[[ 3.30  4.54 -1.93  2.31]
 [-3.27  0.01  1.50  2.30]
 [ 2.39  2.62  4.52  2.76]
 [-1.47 -0.62  2.93 -2.28]
 [-3.06  3.20 -1.69  3.67]
 [ 4.64  2.97  0.11 -1.73]]
=>
[[ 3.30 -1.93]
 [-3.27  1.50]
 [ 2.39  4.52]
 [-1.47  2.93]
 [-3.06 -1.69]
 [ 4.64  0.11]]

[[ 4.09 -2.12  4.13  4.24 -1.73 -2.28 -2.07  4.22  4.25 -1.87]
 [ 1.12  0.04  1.12  1.07  0.07  0.08  0.04  1.02  1.14 -0.07]
 [ 3.33 -3.52  3.39  3.55 -3.50 -3.14 -3.55  3.55  3.52  0.38]
 [-1.25 -0.11 -1.27 -1.36 -0.64  0.55 -0.22 -1.40 -1.29  3.11]
 [ 1.14  2.36  1.11  0.95  2.73  1.82  2.45  0.86  1.10 -2.24]
 [ 4.12 -1.41  4.16  4.23 -0.90 -1.75 -1.33  4.20  4.27 -2.59]
 [ 2.01 -0.98  2.03  2.04 -0.89 -0.91 -0.97  2.01  2.09 -0.28]
 [ 1.53  0.43  1.53  1.47  0.61  0.27  0.46  1.41  1.56 -0.97]]
=>
[[ 4.09  4.13 -1.73 -2.07  4.25]
 [ 1.12  1.12  0.07  0.04  1.14]
 [ 3.33  3.39 -3.50 -3.55  3.52]
 [-1.25 -1.27 -0.64 -0.22 -1.29]
 [ 1.14  1.11  2.73  2.45  1.10]
 [ 4.12  4.16 -0.90 -1.33  4.27]
 [ 2.01  2.03 -0.89 -0.97  2.09]
 [ 1.53  1.53  0.61  0.46  1.56]]

[[ 4.09  2.27  3.99  0.97  3.86 -3.64  0.64 -1.63 -2.55 -1.73  0.59]
 [ 1.25 -1.18  0.55  3.01  0.49 -0.12  2.99 -2.97  0.78  1.49 -2.23]
 [ 4.83  3.56  5.02 -0.09  4.88 -4.77 -0.51 -0.79 -3.75 -2.98  1.81]
 [-4.71 -3.66 -4.95  0.30 -4.81  4.74  0.72  0.59  3.81  3.10 -1.97]
 [ 0.52 -1.82 -0.24  3.14 -0.28  0.65  3.18 -2.95  1.44  2.05 -2.62]
 [-3.91 -1.47 -3.57 -1.95 -3.43  3.11 -1.66  2.49  1.85  0.89  0.35]
 [-4.31 -4.66 -4.98  2.03 -4.87  5.02  2.48 -1.07  4.59  4.24 -3.43]]
=>
[[ 4.09  3.99  3.86  0.64 -2.55  0.59]
 [ 1.25  0.55  0.49  2.99  0.78 -2.23]
 [ 4.83  5.02  4.88 -0.51 -3.75  1.81]
 [-4.71 -4.95 -4.81  0.72  3.81 -1.97]
 [ 0.52 -0.24 -0.28  3.18  1.44 -2.62]
 [-3.91 -3.57 -3.43 -1.66  1.85  0.35]
 [-4.31 -4.98 -4.87  2.48  4.59 -3.43]]

[[ 0.03 -0.17  0.34 -0.18]
 [-0.22 -0.58  2.17 -0.77]
 [-2.58  4.14  1.96  3.88]
 [-0.31  1.06 -0.77  1.14]
 [-1.59  2.04  2.27  1.80]
 [ 0.07 -0.57  0.98 -0.64]
 [ 0.62 -1.52  0.74 -1.55]
 [-1.65  3.14  0.30  3.08]
 [-1.03  2.64 -1.12  2.73]
 [ 0.10 -1.15  2.07 -1.32]
 [-2.46  3.22  3.35  2.84]
 [-0.84  1.78 -0.10  1.78]]
=>
[[ 0.03  0.34]
 [-0.22  2.17]
 [-2.58  1.96]
 [-0.31 -0.77]
 [-1.59  2.27]
 [ 0.07  0.98]
 [ 0.62  0.74]
 [-1.65  0.30]
 [-1.03 -1.12]
 [ 0.10  2.07]
 [-2.46  3.35]
 [-0.84 -0.10]]

[[-5.06  3.14  1.64]
 [ 2.30  3.62 -4.12]
 [ 3.75  2.51 -4.10]
 [-4.70 -0.22  3.86]]
=>
[[-5.06  1.64]
 [ 2.30 -4.12]
 [ 3.75 -4.10]
 [-4.70  3.86]]

[[-1.97  0.07 -1.36 -1.60 -0.05 -1.11 -0.23 -0.56  1.54  0.33  0.06]
 [ 0.16  3.45 -2.17 -2.84  1.21 -3.93  1.91 -0.05  2.79  0.46  0.49]
 [-0.92 -3.77 -0.66 -3.00 -2.52  1.42 -1.95  0.57  3.65  2.72  0.52]
 [ 1.05 -0.28  0.24  0.24 -1.39  0.73 -0.89 -1.19  2.17  2.36 -0.48]
 [ 0.26  0.48 -0.44  0.84  0.69  1.80  0.51  0.75 -2.05 -0.84 -1.99]
 [-0.64  2.79  0.20  0.62  0.83  1.64 -0.85 -1.07  0.35  0.30 -1.04]
 [-2.03  0.93 -4.06 -2.34 -0.27 -2.26 -3.49  1.65  1.95  0.25 -0.43]]
=>
[[-1.97 -1.36 -0.05 -0.23  1.54  0.06]
 [ 0.16 -2.17  1.21  1.91  2.79  0.49]
 [-0.92 -0.66 -2.52 -1.95  3.65  0.52]
 [ 1.05  0.24 -1.39 -0.89  2.17 -0.48]
 [ 0.26 -0.44  0.69  0.51 -2.05 -1.99]
 [-0.64  0.20  0.83 -0.85  0.35 -1.04]
 [-2.03 -4.06 -0.27 -3.49  1.95 -0.43]]
